One vector is turned by the same rotation once a step. Each row is the vector after some number of steps, and that number follows the row.
The counts run from 0 to 745.
[-1.15  0.66 -1.77  2.17  0.69 -0.08 -2.72 -3.10 -3.41  0.58  0.95  1.55
 -2.43 -0.51  1.89  1.34  1.11 -2.08 -2.11 -1.68  2.50 -3.12  1.38 -2.91
 -1.37  3.10  0.31 -3.79 -1.20  1.80  1.66 -4.50  0.56  0.22  0.40 -2.22
  1.03  0.86 -1.75  0.78  1.89 -0.29  1.71 -2.53  2.89 -0.76  0.30  0.02
 -0.77 -0.86 -4.82 -0.19 -0.05 -2.23 -0.43  1.50 -1.85 -1.88  0.99 -1.32
  0.48 -2.26 -1.62 -2.82 -1.33 -3.01 -1.13 -0.90  0.79] : 446
[-1.02 -0.13 -2.21  3.92 -1.11 -1.49 -1.23  0.55 -3.60 -1.13  1.13  1.44
 -2.04  1.35  1.14  1.15  3.74 -3.44 -2.11 -1.04  2.03 -2.90  1.63 -2.05
 -2.11 -0.89  1.31 -1.15 -1.51  2.46  1.86 -1.02 -0.94 -1.08 -1.01 -0.67
 -2.10 -0.39 -3.49  0.73  2.83 -0.93  0.24 -0.58  0.31  2.05  0.59 -0.87
 -2.68 -1.19 -1.41 -2.05 -2.87  0.57  0.24 -0.23  0.18  1.99  0.03 -2.38
  0.63 -0.49  2.64 -1.67 -3.95 -3.11 -3.19 -0.67  0.79] : 125
[-1.00  1.09 -1.78 -0.24  0.83 -0.90 -1.68 -0.73  0.55  0.17  1.28  4.34
  1.00  0.53 -2.12 -2.42  5.30 -0.43 -0.45  0.57  0.78  1.63  0.59 -2.30
 -0.20  0.94 -0.94 -1.09  0.23  3.10 -0.98 -2.51  0.30  1.68  0.81 -0.66
  1.66 -1.39 -3.92  0.79  2.97 -2.40  0.17 -0.30  0.03  0.72 -0.66 -1.06
  1.98  0.14 -5.53 -2.08  0.99 -1.69  0.33 -2.18 -1.46  3.03  0.12 -1.70
 -0.17  0.02  0.95 -0.95 -1.18 -3.83  1.67 -4.50 -0.10] : 122
[-0.72 -0.94 -0.92 -0.45  0.16 -1.63 -0.76 -1.38 -1.46  1.29 -0.20  1.87
 -3.86  0.55  1.77  1.48  3.21 -1.30 -2.33  0.23  0.07 -1.01  2.98 -2.45
 -2.16  0.66 -1.89 -5.77 -0.01  2.09  2.91 -3.87  0.23 -0.91 -1.38 -0.23
 -0.46 -0.87 -1.77  1.46  2.54 -0.80  0.04 -3.91  0.95  0.17  0.40 -2.09
 -0.65 -0.62 -4.10 -0.27  1.46 -2.08  0.24 -0.24 -1.34  0.93  0.82 -1.86
  1.66 -1.33 -0.47 -0.08 -2.07 -2.82  0.40 -3.61 -0.66] : 127
[ 0.22 -2.52  2.31  0.31 -2.76 -1.43  3.21  0.01 -0.63  4.11  0.80 -2.08
  0.28  1.86  3.87  0.33  1.31  0.01 -3.74 -2.68 -1.32 -1.36  1.04  0.79
 -2.01 -0.21  0.45  0.22 -0.50  0.01  3.23  0.46 -0.01 -2.42 -1.43  1.98
 -0.58  0.47  1.72  1.22 -0.62 -0.73 -3.76  0.45  1.17  2.87 -0.75  1.18
 -1.98  3.00  2.19 -0.58 -0.27  0.31 -1.51 -0.25  2.13  0.16  0.10 -0.95
  2.87  1.60  0.17 -0.33 -2.50 -0.11 -2.55  2.92 -0.41] : 339
[-0.83  0.00  2.76 -0.14 -0.25  2.79  2.12  1.01  0.77  2.97 -0.26 -0.73
  1.02 -3.18  0.95 -0.54 -0.77 -3.45  1.85  1.38  1.27  1.57  1.16  5.27
  2.44 -0.91 -0.27 -1.40 -1.44  4.41  0.70  0.35 -2.25 -0.85  2.23  0.64
  2.71  0.63 -1.60  0.07 -0.59  1.10 -1.45 -0.19  2.82  0.36  1.97 -2.57
  0.89  1.46  0.09  3.54  2.00 -0.51 -0.24  0.85 -0.35 -0.73 -3.88 -0.89
  2.70  1.80  2.52  0.83  2.61  2.91 -0.31 -0.98  1.66] : 291
[-0.61 -1.25  1.88  1.62 -2.14 -0.73 -0.71 -3.59 -2.56  2.25  2.22  2.07
 -0.63  0.80  2.24  0.14  0.38  0.73 -1.62 -1.74 -0.16 -0.61  1.31  2.20
  1.69  3.08 -1.08  0.44  1.36 -1.59 -0.22 -1.12  0.04  0.69  1.32 -0.77
  1.45  3.15  3.45 -0.91  0.92 -1.56 -0.42 -1.49  0.43 -1.12 -2.66  2.91
 -2.46  3.26  2.90 -2.56  0.44  1.08 -2.06  1.01  1.50 -2.37  2.34 -0.88
  0.96  1.08 -2.18 -3.33 -1.64 -1.84 -2.59  2.97 -1.15] : 21
[-0.52 -0.38  0.57  2.46  1.14 -0.37 -0.50 -0.84 -3.17 -1.03 -2.79 -2.72
 -1.53 -1.04  3.13  3.28 -4.46  1.16  0.26 -1.20 -0.16 -3.05 -1.20 -2.83
 -3.22  1.40  0.94 -1.03 -1.26 -2.77  0.97  1.65  1.65 -1.39 -1.14 -1.48
 -2.14  1.36  1.18  2.33  0.91  1.37  1.47 -1.05  1.34 -0.91  0.35  0.45
 -2.75  0.09  2.90  1.39  0.69 -0.89 -1.32  0.94  0.00 -2.86 -0.24 -0.64
  0.13 -1.53 -0.48 -2.19 -1.93  2.38 -1.87  3.37  0.90] : 576
[ 0.74  1.44 -0.34  1.45  2.14  0.48 -0.28  1.08 -3.55 -3.96  1.35 -1.32
 -2.97 -0.43  1.91  3.31 -3.68 -2.38  0.23  0.55  2.90 -3.44  0.34 -1.94
 -1.98 -0.42  3.31 -0.98 -2.37  0.53  0.99  0.46 -0.08 -1.41  0.80 -0.68
 -0.16  0.47  0.50 -1.87 -2.32  1.83  2.03 -2.95  1.86  0.52  4.11  2.12
 -1.14 -2.39  0.53  1.00 -2.43  0.58  0.74  3.07  0.30 -0.71  1.62  0.59
 -1.86 -0.03 -1.94 -2.12 -0.51 -0.05 -1.11  3.26  2.10] : 366
[ 0.68  0.10  1.10 -0.22  0.79 -0.12  4.43 -1.24  1.34  1.56  1.88 -1.03
  2.34  1.45  1.44  3.19 -1.13  1.33 -0.69  0.65  0.38  1.55 -2.03  3.13
 -1.73  0.04  1.86  0.82 -2.04  3.75  2.69 -1.15 -1.20 -2.64 -1.76  1.38
 -0.42 -2.06  0.70  0.61  0.32  0.43 -4.36  2.11  1.33  2.15  0.51  1.55
  0.40 -0.42  2.65 -0.78  2.82  0.44 -2.41 -2.18  1.62 -1.95 -1.00  1.45
  1.53  1.36 -0.23  1.23  0.76 -0.39 -0.26  5.17 -0.30] : 454
[ 0.54 -1.36  1.78  0.78 -2.10  0.33  2.45 -0.13  1.64  4.64 -1.04 -5.10
  1.39  0.56  3.23 -1.03 -0.39 -0.88 -4.95 -2.21 -2.04 -2.02  0.25 -1.33
  0.71 -0.74  2.25  0.63 -1.93 -1.69  4.14  0.59  0.61 -1.87 -0.53  1.26
  0.13 -0.17  1.32  1.32 -0.94 -1.06 -3.19 -0.70  3.28  2.21  0.75  0.76
 -0.64  3.46 -1.05  1.09 -0.72 -1.65  1.20  1.99  0.10 -2.33 -0.67 -0.23
  3.48 -0.42  0.76 -0.46 -0.19  0.69 -1.40  1.71 -1.06] : 658
[ 0.36 -0.89 -0.17  1.98 -1.72 -0.64  0.01 -0.26  2.29  2.09  0.40 -0.99
  2.89  3.90 -0.90 -0.92 -0.57  0.02 -2.92 -5.17 -1.80  0.95 -2.40 -0.66
  0.33 -4.28  3.81  4.35 -2.41 -2.52  0.59 -0.12  0.90  0.43  0.90  1.79
 -0.36  0.52 -0.21  0.81 -1.59  1.56 -2.01  0.21  0.94  2.74  3.99  0.26
  1.67 -0.03 -1.43  0.84 -0.37 -1.76 -0.45  0.61 -1.28 -0.07  0.76  1.73
 -0.11 -0.90  1.25 -0.36 -0.58  1.21 -0.65  1.15 -0.86] : 543
[ 1.00 -0.61  3.67 -2.52  0.24  0.36  4.58  1.12  2.54  2.25 -1.40  0.33
  2.02 -1.79 -0.14 -0.22 -1.04  1.62  1.47  0.31 -0.88  2.94 -0.12  3.52
  1.67 -1.39  0.27  3.48 -1.04  1.55 -1.18  3.69 -0.99 -0.92  1.14  2.00
  0.94 -0.73  2.69 -1.36 -1.59  0.57 -4.41  1.29 -0.31  0.96 -0.10 -0.26
  1.55  1.67  2.92  0.81  3.12  0.31 -1.62 -0.37  2.23  0.77 -1.07 -0.50
  1.45  2.48 -0.14  1.18  2.19  3.15  1.97  2.70  0.39] : 181
[-0.27  1.94 -0.56 -1.19 -0.76 -2.58 -0.63 -3.18 -2.67 -1.69  4.44  1.16
 -2.70  0.10 -0.40  4.09  0.75 -2.03  0.05  1.23  1.70  1.21  1.69  3.92
  0.95 -0.08 -2.12 -3.57  2.57  0.76 -0.80 -2.77 -0.44 -0.95 -0.29  1.62
 -0.11 -1.02  1.77 -1.23  0.56  1.47 -0.05 -2.98 -2.55 -1.02 -0.07  0.87
 -1.35 -2.82  1.04 -0.82 -0.99  2.66  0.35  0.30 -0.92 -0.06  0.45  1.97
  1.56  0.43 -2.29 -1.41  0.47 -4.76 -3.30  1.32 -2.04] : 325
[-1.03  0.79  0.76  0.05  0.58 -0.20  2.31 -1.21 -0.98  2.44  0.98 -2.07
 -1.53  1.52  2.07  1.70  1.39 -3.53 -3.22  0.16 -0.22 -1.10  1.87  1.07
 -1.55 -1.57  1.55 -4.62 -0.56  3.16  5.19 -3.67 -0.81 -3.09 -2.74  1.17
  0.34 -2.33 -2.19  1.24 -0.32 -0.14 -2.14 -1.12  1.87  2.47  2.25 -0.54
 -1.26  0.77 -0.61  0.09  0.04  1.01  0.66  0.90  0.41  0.50 -0.64  0.36
  2.15 -0.02  0.23  1.85 -1.29 -1.36 -2.10  0.08 -0.86] : 129
[ 2.44 -0.92  1.17 -1.08 -0.40 -1.78  2.84 -0.98  2.01  0.74 -1.79 -1.27
  1.22  4.39  0.16  0.03 -0.17  2.98 -3.84 -3.44 -3.15  1.84 -0.92 -2.77
 -1.35 -4.42  2.66  3.31 -1.47 -2.59  1.90 -0.77  0.95 -0.85 -1.10  2.88
 -1.25 -2.59  0.32  1.18 -2.19  1.86 -3.31 -0.24 -0.60  2.99  2.70 -0.34
  0.90 -1.85 -1.56 -0.94  0.62 -1.52 -0.15 -0.27  0.91 -0.08  1.41  0.75
 -1.38 -1.25 -0.33  0.70 -0.02  0.13  1.68  1.10 -0.92] : 29
[-0.32  2.35 -0.28 -1.61  3.37 -0.81 -1.84 -0.76  1.27 -2.47 -0.47 -0.15
 -1.04  2.17 -0.38  0.35 -0.08  1.75 -1.58  0.57 -0.73 -0.49  0.22 -5.96
 -3.12  0.15  1.51 -3.49  0.96 -0.46  2.15 -2.53  2.24 -0.26 -1.52 -0.48
  0.62 -2.86 -0.93  0.04 -0.37  0.08  2.21 -1.83  0.90 -0.81  1.84  0.96
  2.37 -2.53 -3.64  0.09 -0.45 -1.18  0.99  0.11 -1.89  0.36  3.57  0.26
 -2.33 -1.26 -3.32  0.04  0.01 -2.03  4.05 -1.85 -1.92] : 557
[ 0.15 -0.36  1.59 -1.08 -1.31  0.71 -1.50 -0.58  1.09  0.25 -0.89  1.34
  1.87 -3.16 -1.63 -2.61  1.79  2.19  0.51 -0.18 -1.47  3.98 -0.51  1.26
  3.65  1.45 -2.87  2.86  2.50 -2.92 -5.19  3.13  0.05  1.99  3.92  0.10
  1.65  0.93  2.16 -0.92 -0.12 -1.76  1.16 -0.33 -1.63 -2.98 -3.71  0.50
  0.33  1.83 -1.32 -0.92  0.08 -2.03  0.31 -0.88 -1.44 -0.71 -0.40 -0.09
  1.45 -0.60 -0.96 -2.44  1.55  0.53 -0.13 -2.39 -0.65] : 504
[-0.43  0.86  0.40 -1.06 -1.39 -1.50  2.38 -0.04 -0.73  1.10  1.94 -2.26
 -2.40  1.88  0.35  2.14  2.06 -3.87 -2.51  1.36 -0.88  0.57  2.08  2.48
  0.48 -3.61  0.43 -3.28  0.94  2.21  3.19 -1.97 -1.61 -2.29 -2.81  2.83
 -0.72 -2.11 -0.99 -0.61 -1.83  0.24 -1.58 -1.93 -0.67  1.89  2.25 -1.33
 -0.69 -0.66 -0.03 -1.18 -1.97  4.40  1.08  0.91  0.44  1.41 -0.07  1.33
  2.00  1.44 -0.08  2.42  0.23 -2.07 -1.93  1.37 -1.54] : 323
[ 1.36  0.15 -0.60 -0.76  1.64 -1.45  0.36 -0.11 -3.33 -2.42 -2.36  3.41
 -4.20 -1.10  0.27  3.85 -3.01  0.99  2.13 -0.11  3.18 -0.53  1.00 -2.38
 -1.32  0.66 -0.68  0.01 -2.10  0.48 -1.88  1.62  0.65  0.64  1.43 -0.72
  0.05 -0.76  2.64 -0.18 -0.91  1.91  0.03 -2.88  0.19 -2.40  0.42 -0.97
 -0.52 -3.17 -0.11  0.79  3.55 -2.18 -0.58  1.72  1.12 -0.02  1.92 -2.57
 -1.58 -0.94 -3.25 -2.23  0.14 -0.53  3.73  2.08  2.82] : 687
[-0.50 -0.63 -1.62 -0.73 -0.02 -2.17 -1.01  0.88 -1.65 -1.94 -1.39 -1.46
 -1.64  0.36 -2.22  1.47 -2.08 -0.29  2.40 -0.13 -1.79  0.96  1.25 -0.18
  0.77 -0.12 -1.71  0.23  1.47 -4.55 -2.40  3.32 -0.17 -0.47 -2.62  0.62
 -4.07  1.17  2.99 -0.97  0.68  0.16  1.13 -0.97 -4.90 -0.02 -0.96 -3.35
 -0.58  0.16  3.18 -0.60 -1.89  1.58 -0.80  1.33  1.31  1.96  1.91  1.48
  0.22 -1.39  0.92  0.18 -2.16  1.98 -0.04  2.97  0.75] : 707
[ 1.32 -0.69  0.57  4.07 -1.59  0.90  1.00  0.22  0.57 -0.97  0.46 -1.67
  2.37 -0.03  2.59  0.47 -1.22  2.21  0.21 -1.67  1.98  0.24 -4.07 -1.15
 -3.76 -1.62  3.71  4.63 -2.68 -0.10 -1.28  2.58  1.22 -2.29  0.95 -0.01
 -2.34 -0.77 -1.42  2.03  0.44  0.55 -1.76  1.70  1.81  1.52  0.09  3.76
 -2.00 -1.16  0.36  0.19 -1.45 -3.16 -0.81 -2.38 -1.57 -2.25 -3.00 -0.12
  0.34 -0.52  1.71 -2.73 -1.33 -0.40 -3.73  1.37 -0.21] : 460
[ 1.14  2.32  1.26 -2.05  1.00 -1.09  1.95 -0.21  0.75 -1.08  1.11  2.79
  0.45  2.37 -0.73  0.14  3.19 -0.78 -1.47  0.49  0.47  3.77  0.64  2.02
 -0.15 -4.67  0.82  0.21  1.28  4.39 -0.80 -1.39 -2.36  0.64 -0.25  3.05
  2.56 -3.96 -2.86 -1.66 -1.81 -0.16 -1.55  0.06 -1.44  1.65  2.10 -1.31
  1.13 -1.02 -0.89 -3.49  1.37  3.31  0.39  0.10  1.28  2.94  0.39 -0.77
 -0.97  1.93 -0.01  1.01  2.53 -2.64  1.15 -1.00 -0.18] : 8
[-2.22  3.84  1.83 -1.18  2.68  2.21  0.38 -0.62 -0.56  1.26 -0.88 -0.73
  0.15 -0.87  1.26 -0.86 -0.99 -3.14 -0.66  1.77 -2.40  2.08  0.62  3.69
  1.28 -0.92 -0.33 -4.84  1.95  2.36  1.68 -2.24 -2.37  0.96 -0.26  0.35
  4.29 -0.59 -1.79 -1.44 -1.42 -0.96  2.38 -0.70  1.64 -1.07  2.40 -1.97
  0.60  2.55  2.02  0.36  1.10  4.80 -0.54  1.31  0.50 -0.07  0.97 -0.34
 -0.69  2.61  0.32  2.55  2.42  0.95  0.64  0.18 -1.27] : 406
[ 0.11 -0.66  2.32  0.36 -0.91 -1.72  2.29 -1.49 -2.56  2.61 -0.11 -0.68
 -0.44  2.43  3.20  0.82  0.15 -0.19 -2.96 -2.75 -1.38 -0.44  1.26  3.01
 -1.27 -0.92  0.67 -1.11  0.79 -0.18  2.34 -0.78 -1.07 -1.67 -2.66  1.99
  0.41  1.08  1.30 -0.31 -1.02  0.28 -2.02  0.35  0.11  2.56  0.47  0.48
 -3.19  3.22  5.33 -1.32  0.61  4.44 -1.20 -0.02  2.32 -0.19  1.12 -1.28
  0.04  2.44  0.01  0.93 -2.09  0.42 -2.30  4.38 -1.31] : 533
[-1.86  2.95  1.08  1.41  2.50  0.98  0.74  0.59 -1.69 -0.10  0.49 -0.75
  0.87 -0.26  1.17 -0.59 -1.32 -4.01 -0.31  0.79 -1.23  1.89  0.54  4.38
  0.49 -1.23  1.55 -2.08  0.68  2.43  1.01 -1.54 -2.77  0.41 -0.99 -0.11
  2.39  0.75 -2.15 -1.88 -1.59 -0.67  1.70  0.29  0.32 -0.39  1.94 -1.35
 -0.34  3.28  3.57 -1.13 -0.59  5.31 -0.72  1.38  1.77 -0.19  0.30  0.31
 -1.02  2.10  0.17  2.48  0.83  0.68 -1.47  2.59 -0.31] : 407
[ 1.04  1.38  3.75 -1.92  3.22  1.85  2.37  1.99  0.26 -0.64 -2.34 -0.45
 -1.27 -3.53  3.56  0.25 -0.17 -0.34 -2.05  3.60  2.36 -0.39  0.53 -1.87
 -1.69 -0.58  2.04 -1.87  0.31  3.64  1.54  2.04 -0.29  0.05  0.81 -0.53
  3.93 -3.01 -0.78 -1.58 -2.30 -1.19  0.75 -2.13  4.13 -1.53  1.03  1.37
 -0.84  0.95 -1.56  0.17 -0.62  0.75  1.99  1.39 -0.97 -0.22 -0.66 -3.07
  0.70  0.87 -2.01 -0.87  3.61 -0.16  3.23 -1.35  1.13] : 170
[-0.02  2.11  0.11  3.04  0.59  0.84 -0.67 -0.02 -2.51 -2.56 -1.73 -0.54
 -0.71 -0.72  1.36  3.03 -2.86 -3.42  1.22 -1.30  1.59  1.63 -1.17  2.90
 -1.88 -4.57  3.32  0.40 -2.01  2.34 -0.87 -0.34 -2.28  0.57  0.10 -0.15
 -0.55 -0.46 -2.98  0.47 -2.41  3.60  1.08 -1.01  0.53 -0.12  4.73 -2.48
 -1.85 -2.29  2.67  1.62  0.36  1.65 -0.16  0.87  0.09 -0.70 -2.63 -0.45
 -1.53 -0.76  1.61  0.91  1.13  1.98 -2.61  0.71  1.26] : 93
[ 0.29  0.09 -0.42 -0.19  0.36  2.09 -0.46  1.49  4.08  0.44 -2.56 -1.48
  2.27 -2.13 -1.24 -1.16 -0.34  2.56  0.94  0.24 -1.32  0.47 -1.58 -3.74
 -0.19  0.75  0.45  2.11 -0.93 -2.75 -0.71  1.33  2.18  0.16  1.10 -1.05
  0.59 -0.84 -0.55  2.31  0.15  0.10  0.97  0.32  1.22 -0.99  0.51  0.27
  2.93 -0.20 -3.86  2.31  0.00 -5.06  1.24 -0.79 -3.42 -1.41 -1.86  0.02
 -0.55 -2.76  1.14 -1.15  1.07  1.86  2.51 -4.03 -0.28] : 269
[ 1.11 -1.67  0.23  3.69 -2.17  0.29  2.14 -0.21 -0.18  1.87  1.49 -0.09
  3.03  1.07  1.66  1.57  0.09 -0.39 -1.54 -2.33  2.47  0.15 -1.26 -0.32
 -0.60 -1.45  3.92  6.29 -4.32  2.23  0.96 -0.54 -0.17 -0.82  1.84  0.85
 -0.66 -0.10 -2.02  1.23  0.00  0.24 -3.77  1.07  2.38  1.83  2.02  1.12
 -0.78 -0.44 -0.49 -1.00  2.14 -2.52 -0.50 -1.55  0.67 -1.45 -1.35 -0.26
 -0.49 -0.69  1.66 -2.37 -0.71 -0.68 -1.67  1.48  1.83] : 140
